The rows below fall into families. The same turns and mirrors carry the whole set onto itself and the rows of a family onto each other. For each named row, which other rows are in its family? Write them in the order they are listed.
These 28 rows form 7 families of 4 rows each.
suvu: -39	-16	28	-8	5	-10	38	-30	-21
sen: -10	36	-7	21	2	-4	-33	14	41
Zerat: -40	-37	20	-16	6	3	26	-17	-21
Petus: 2	-5	1	30	11	-33	-24	20	43
Kunat: -55	-15	0	-21	31	2	17	-25	-18
lebit: -28	23	16	42	9	-24	-32	19	33
biku: 11	27	1	8	-8	-25	-40	8	32
difon: -27	27	5	27	-2	-37	-22	19	44
keka: -55	-22	3	-6	5	-13	29	-30	-21
falom: -21	-40	1	-14	18	15	4	-23	-25
Tatop: -39	-13	-3	-15	7	17	20	-41	-25
lakiz: -37	-20	5	9	11	19	12	-49	-21
ruv: -11	19	-2	42	-1	-16	-35	-4	49
sed: -3	25	-1	13	-10	-8	-31	28	38
zigud: -43	-29	-6	1	-10	4	23	-42	-18
megit: -10	33	4	16	-16	-17	-51	0	33
Neriz: -19	30	6	27	-5	-8	-25	31	38
dap: -25	-35	-6	-5	-5	2	16	-38	-25
Muv: -26	13	27	22	-8	-26	-39	22	38
zimub: -43	-33	3	-13	-9	-8	29	-30	-16
buto: -18	-17	12	2	-2	14	22	-47	-27
pepa: -10	31	-19	24	14	-28	-28	-1	41
kapi: -9	12	13	18	0	-19	-25	36	44
baz: -21	-16	7	-28	7	5	13	-29	-36
zazik: -31	-28	21	-26	7	-14	28	-29	-13
zofa: -52	-20	19	2	17	7	18	-19	-34
raf: 7	13	-6	29	-13	-21	-38	11	38
kenoz: -6	15	10	12	-1	-44	-26	12	52

Same family as ruv: baz, zofa, kenoz
Same family as lakiz: lebit, biku, zazik
Same family as zimub: sed, zigud, Neriz
Same family as falom: Petus, Kunat, pepa
Same family as Tatop: Zerat, difon, raf

The rows below fall into families. The same turns and mirrors carry the whole set onto itself and the rows of a family onto each other. For each named row, which other rows are in its family? Write them in the order they are listed.
These 36 rows form 6 families of 6 rows each.
didir: 5	20	30	-6	-21	-24	-51	-9	7	-11	23
dez: 15	-48	6	-8	30	30	10	-27	6	4	8
dipon: 7	-14	19	-30	-10	-15	-1	40	29	8	24
befa: 1	8	-20	-17	-16	-3	22	-26	-24	39	-7
mili: -3	-4	-4	30	14	-14	8	-62	20	22	2
ponoz: 24	14	-31	27	-6	34	11	-19	35	13	-19
tokez: 34	-28	11	44	1	8	6	0	7	18	-49
rud: 25	-4	7	33	7	-3	7	7	61	16	23
pakob: 9	10	9	49	-2	-22	-5	-51	5	18	-29
mot: -18	35	29	-35	0	-18	3	-12	-12	-6	6
tinen: 14	-3	14	21	-15	-9	-59	-20	34	-13	16
betot: 6	-40	12	-35	13	19	14	23	16	6	-4
movap: 24	-15	0	20	33	25	36	-13	34	19	3
fub: 6	13	8	11	6	18	-26	3	50	-37	-23
nur: 27	27	35	4	25	33	14	4	-12	-24	-1
favi: 15	37	-7	2	-25	-4	21	-18	-31	28	-19
Muti: 28	-30	9	43	-17	-19	-16	15	44	22	-13
kipob: 13	12	-15	-30	-28	23	-13	27	3	-5	-35
silad: 7	-18	17	9	-21	-47	8	-5	-2	50	14
Roni: 28	-26	29	18	-3	0	-8	-12	-42	7	-42
ragom: 9	-1	13	16	-7	-8	-51	-27	40	-11	27
ripa: -14	7	26	-35	-17	-31	-16	-9	-26	-2	-20
Misup: 11	-36	19	-10	-5	-17	22	-4	-33	36	-24
Badel: 42	5	31	39	13	27	-5	-5	-11	-15	-38
led: 26	11	31	0	0	20	4	42	3	-14	-35
tate: 19	33	32	6	12	1	43	-1	-19	22	0
zani: 10	20	21	24	-14	-26	-36	-42	10	8	29
beb: 21	10	35	-7	-23	-19	-15	53	16	0	-5
daki: 8	0	19	21	-17	-31	-43	-45	7	13	23
vepot: 13	-56	19	-24	9	11	-10	-6	-23	-1	-23
kiv: 22	28	30	25	-12	-38	20	0	2	35	18
fasu: -6	-28	-3	-8	3	12	-30	-5	50	-25	-19
lopu: 5	11	-21	-42	-15	29	5	17	15	-3	-7
Litoz: 23	-16	-38	22	-16	20	-2	-19	26	22	-32
Kom: 16	1	23	-2	35	24	32	-29	-13	3	22
kon: 1	5	24	-17	-20	-22	-50	-15	12	-7	32

Same family as Roni: dez, nur, Badel, vepot, Kom
Same family as kon: didir, tinen, ragom, zani, daki
Same family as silad: dipon, rud, Muti, beb, kiv
Same family as fasu: mili, pakob, mot, fub, ripa

The rows below fall into families. The same turns and mirrors carry the whole set onto itself and the rows of a family onto each other. For each named row, which other rows are in its family? Write them in the order they are listed.
These 16 rows form 4 families of 4 rows each.
T: 6	-1	-20	-20	25	-34	18	-58	-6	35	-13	-8	-63	49	-5	40	-9	48	45	-15	5	20	13	14	17	-16	-58	33	16
K: -34	6	-30	-9	13	-46	0	-64	10	9	-45	-31	-70	25	5	41	-10	42	57	12	-4	-2	7	7	15	-32	-45	24	22
M: -20	-16	-18	-27	13	-60	-43	-55	10	20	-23	-24	-53	-3	-41	16	-31	-41	22	-27	10	-14	53	-15	-5	-5	-51	42	-6
S: -37	-10	-12	-36	5	-54	-34	-39	39	3	-52	-31	-64	25	-20	11	-4	0	43	18	28	-14	36	19	12	-7	-38	25	13
E: -32	-18	-4	-35	0	-37	-25	-52	16	-6	-7	-22	-55	52	-30	19	9	-20	2	-3	18	-28	73	20	-16	-8	-25	13	0
H: 43	48	-54	1	22	-55	18	-24	-39	-27	-21	-3	3	-9	-1	-18	27	27	29	-12	11	-27	51	17	40	19	10	14	-30
R: 6	19	-5	1	-13	-25	54	-24	-65	-31	26	-24	-14	-19	-62	-16	28	3	44	-2	31	23	39	15	-1	-10	-19	38	-43
B: 13	36	-50	55	19	-31	12	-13	-36	6	-25	-31	3	-46	-20	2	2	3	31	-17	-14	-26	48	17	21	-12	13	14	-30
D: 4	12	-29	-8	-17	-54	42	-30	-57	-21	-10	-17	3	-4	-72	-14	7	2	61	-24	49	15	34	-26	28	15	2	58	-10
F: -12	-5	5	4	3	-28	51	-15	-27	-8	14	-21	20	-29	-50	-27	10	-30	63	-6	46	-20	27	19	2	-9	-7	46	-23
W: 16	51	-51	22	1	-12	-3	-17	-37	-28	-17	2	2	-12	-38	-11	14	3	25	-2	-3	5	63	21	9	5	17	1	-57
Z: -5	-9	-37	-29	28	-34	22	-71	18	25	-8	0	-36	7	13	45	-37	21	30	-15	-7	-14	-3	16	11	-17	-52	34	-31
N: -1	-8	-25	-41	14	-43	-52	-29	19	22	-52	-5	-53	43	-42	21	-10	-14	34	-19	23	4	51	14	6	1	-37	16	9
A: 9	46	-25	10	2	-27	11	-35	-45	-44	-8	0	-1	-37	-35	-20	1	12	45	16	-12	-20	43	12	50	10	21	-1	-42
Q: -32	-5	-42	0	9	-40	26	-59	6	22	-9	-20	-68	32	-31	77	-21	44	25	-1	-3	13	23	15	1	-16	-18	11	-20
Y: -9	28	0	-7	2	-53	32	-39	-67	-45	12	-21	-10	-39	-79	-19	7	-1	61	14	11	-4	29	-4	24	-5	1	17	-30

Same family as H: E, D, Q
Same family as K: S, A, Y
Same family as M: B, F, Z

The rows below fall into families. The same turns and mirrors carry the whole set onto itself and the rows of a family onto each other. For each named row, which other rows are in its family? Write them in the order they are listed.
These 32 rows form 4 families of 8 rows each.
Fon: -20	-24	20	-31	29	18	-44	22	15	-23
kepi: 17	2	-2	11	-37	-50	3	30	-14	5
vin: -20	-25	22	-32	26	19	-43	20	17	-21
puza: -6	-23	21	-34	16	31	-49	-10	3	-1
zokul: 6	-33	-4	-23	-52	-15	8	4	-6	43
paz: 17	-19	-4	-8	-46	-40	17	37	-23	-4
ridu: 27	-35	7	-11	-18	-40	33	27	-8	22
somel: 0	-16	15	-33	22	31	-49	10	-19	-17
fovo: -3	-9	19	-24	23	26	-56	-2	-6	-6
Fod: 4	-30	20	-63	21	-2	-20	28	-2	-39
kos: 21	-20	-19	6	-27	-23	20	37	-1	34
viki: 32	-20	5	-1	-9	-44	27	36	-18	19
Zeguv: 4	-15	8	-46	2	16	-43	15	-4	-50
sel: 10	-32	3	-12	-56	-39	21	16	-3	11
futez: -2	-8	15	-31	-1	8	-54	-14	26	-28
gid: -5	-37	31	-58	12	-4	-23	-4	31	-16
tenur: 15	-25	-15	-26	-43	-13	12	37	-40	20
vade: 19	-23	-17	5	-28	-23	20	36	1	35
toded: 26	-27	12	-2	-16	-44	26	16	5	34
pek: 21	-21	-19	6	-27	-25	20	37	2	34
mel: 29	-12	9	8	-8	-48	19	25	-3	28
Lugu: 12	-11	5	8	-48	-48	6	8	7	19
Rame: -2	-2	29	-30	26	-17	-45	-4	34	-11
tedim: 10	2	-5	8	-37	-28	-13	5	-4	47
Fekaz: 5	6	8	-26	10	5	-56	8	5	-42
geb: -2	-29	14	-51	-8	18	-38	-7	16	-36
nise: 8	5	19	-33	37	-16	-41	28	1	-33
kina: 19	9	-16	2	-26	-25	-9	37	-38	24
Rumov: -4	-30	17	-44	15	36	-43	3	-11	-12
pav: -19	-22	21	-31	28	18	-46	21	16	-21
nubi: 21	-22	-19	4	-28	-24	21	38	-1	33
vuno: -20	-26	21	-32	28	19	-43	21	16	-23

Same family as somel: puza, ridu, fovo, viki, toded, mel, Rumov
Same family as sel: kepi, paz, Zeguv, futez, Lugu, Fekaz, geb
Same family as vade: Fon, vin, kos, pek, pav, nubi, vuno

